One turn moves each row of this set onto another row. After a few examples, where does it send each row asked below?
sab: [ 18 -12 -26  42  -5  -7  48  19   3   8  20   9 -30  -6   3 -24  -4   5
 -25 -13  -4  -2  32  -1  -5  -8  29  -6  15  30  -8  14]
Rodu: [ -1 -11  11  20   2  -6  20 -18 -33  21 -22 -13   9 -19 -22  10  -5  24
  11   9   9  -4   8   7  14 -13   4 -14   0   6  45 -12]
Delu: [-22  19  10   2   4   5  25   6  39  16  32  -6   9 -19  -1 -22  -6   3
  25  -6 -22 -18  11  -3 -13 -19 -16  19  -4  -3 -13  22]
Taviv: [-11  26  -1 -26  -4   0  -9  15 -23  17  -5   4 -27   0 -27 -31 -11   4
 -38 -27  23  -1  11   8 -10 -36  19  20  -3  -5  34  25]
nurar: [ 13  14  34  31   1  -5  -4  17 -18   1   1  -8   7  10 -12 -47  22   8
  20 -32 -35  -2  50   6 -33 -23  27  -1 -18 -14  13  -2]
Lur: [ 32 -18 -15  38 -10 -10  36   7  -5   8  20  16  -8  16   3 -35  13   2
 -27 -16  20 -28  -5  21  -9  -7  39  -8   1  22 -12  -7]
Nazu: [-10  -8  17  -5  -5  11   1   0  34  34  38  -5   8  16   0 -21  -5   2
   8   0  -3 -46  -2  15 -21 -34  -3   1  -3 -16  -7  25]
govo: [ -4   2   2  22  -6 -21  23  -6 -31  37 -12  -7  16 -31 -36  10  -1  22
   5   2  15   1   6  -1   4  -6 -15 -18   8   4  19  -8]
ren: [  4  11   9  30  10 -18  -6  31  -4  24  30  20   2  -9 -11 -44 -12 -16
  14  -4 -15  18  37   9 -15 -35  10  14 -25 -19 -18  31]
navu: [ 11  -4   5 -29  11   6  17 -22  -6  12  14 -15   9   7 -11 -26  -4 -18
  15 -12 -41 -41   8  12 -21 -30  -3  -5   9  -3  19   0]
mir: [  3  28   8 -11  -1  -7  -6  -1 -42  10 -11  -9   1  -3   2 -38 -10   8
 -15 -28  24  18   6  25 -20 -19  17  24 -17  11  55  11]
ditub: [  0 -21  18  17  -2   6  18 -13 -10  20 -34 -10   1  -1 -13  18   1  18
  -4  14  19 -22   0   8  13 -18  20  -4 -11  -1  40 -10]
Gaz: [ 21 -15 -14  61 -13  -7  42   8  -3  11  26  -5 -27  -2   4 -32   4  25
  -9 -12   2   0  34  11  -7  -8  28 -19   7  26   4  14]
fuf: [-10  -6   1   9  10  -4  16  11  13  34 -17   8  18 -19  -6  20  -9  16
 -32   3  34  -5   0  -8   3  -5  -4  13  -1  -2   3 -11]
dedak: [  8   5  22  17   8   1 -12  12 -24  -2   2   4   3  20  -8 -25  23 -11
   8 -43 -37 -24  26   6 -32 -32  46  18  -6 -10   8 -13]
rizas: [ -8  -1   2  21  -4 -19  17  10  -7  48  -7  -1  23 -26 -16  15  -7  23
 -16   0  32   6   9  -7  -9   0 -19  -7   7   3   4  -4]
vupe: [  3 -20   3   0  17  23   9 -23  22  26  26 -26  -5   2  22  -4  -6  -2
  10 -13 -29 -27  17  18 -20 -39  -1  18  -8 -13  18  10]
Kap: [ 25  -7 -12  39  -6  -9  40   1 -12  -6  23  15 -14   6 -19 -48  14  12
 -13 -15   6 -28  -1  18  10 -10  37 -17   8  19  -4 -12]
loti: [-16  33  16   6 -29 -13 -14  17 -25  33   7  -6  -7   0 -15 -35   0  24
 -14 -26  44   7   4  18 -27 -22  12  11 -14   2  29  34]
gile: [-15  50   3   1 -19 -12  15   8 -31  10 -13  -7 -20 -26 -30 -28  10   6
   1 -33  15  11   5   9  -9 -23  13  33 -21   6  27  22]
Milil: [ 18  18  24  33  10 -17  -5  18 -12  11  19   6  17  -5 -16 -64  10   1
  21 -17 -16  12  37  18 -18 -25   7   3 -32 -25  -5   3]
kem: [-10 -15  11   4   3   8  18   7  12  21 -33   5   1  -2 -10  21  -8  13
 -26  14  25 -21   2  -8  10 -14  17   7  -4   0  22  -5]
bimiv: [  2  16  19  -1   4  -8  16  -7  11  20  30 -11  45  -5  14 -41  -4   4
  28  -9 -12 -15   1  18 -32  -3 -22   2  -6   4   3   1]
mer: [ 11   7  14   3 -18  -3  33 -12   3  28   4 -33  12  -4   2 -18  13  -8
  34 -13 -36 -23  24   9 -45 -13 -13  -6  -8   5   9  16]
mudeb: [  4  -4   2  24   8 -13 -17  26  -9  31  32  26   1   9   0 -19  -6 -30
   3 -14  -8  -6  12  15 -25 -43  30  29 -20 -17 -23  26]
daka: [-13  28  -5   9   3   1  -6   2 -12  25   8 -11 -18 -23  -1 -20   1  20
 -25 -42  33  21   5  21  -8 -32   7  47 -25 -11  26  14]
luf: [  0  -8   8  21  14   2 -20  19 -16  15  18  13  -3  18  15  -5  -1 -22
   1 -31 -29 -11  24   7 -34 -39  47  34  -5  -5   1  11]
Mevuv: [ 33 -13 -25  42   7 -16  34   0 -12   8  36  15  -5  -2  -4 -46   4  10
 -24 -19  16 -10   1  24   4  -8  21 -10   6  16 -11 -13]
fufa: [  7  18   2   1 -25  -2   5   0 -25  32 -24 -21 -29  -1  -9 -14  16   0
 -22 -33  25   1  12  23 -28 -33  21  28 -34  -7  36  25]
gula: [ 18 -14 -14  51   2   3  43   7   1  -8  15   0 -23   1  21 -27   0  18
 -15 -15  -4  -2  26   8  -2  -4  41   1   7  34  11   2]

mer moves to navu
sab moves to Mevuv
Now these:
govo moves to Rodu
gile moves to mir
luf moves to mudeb

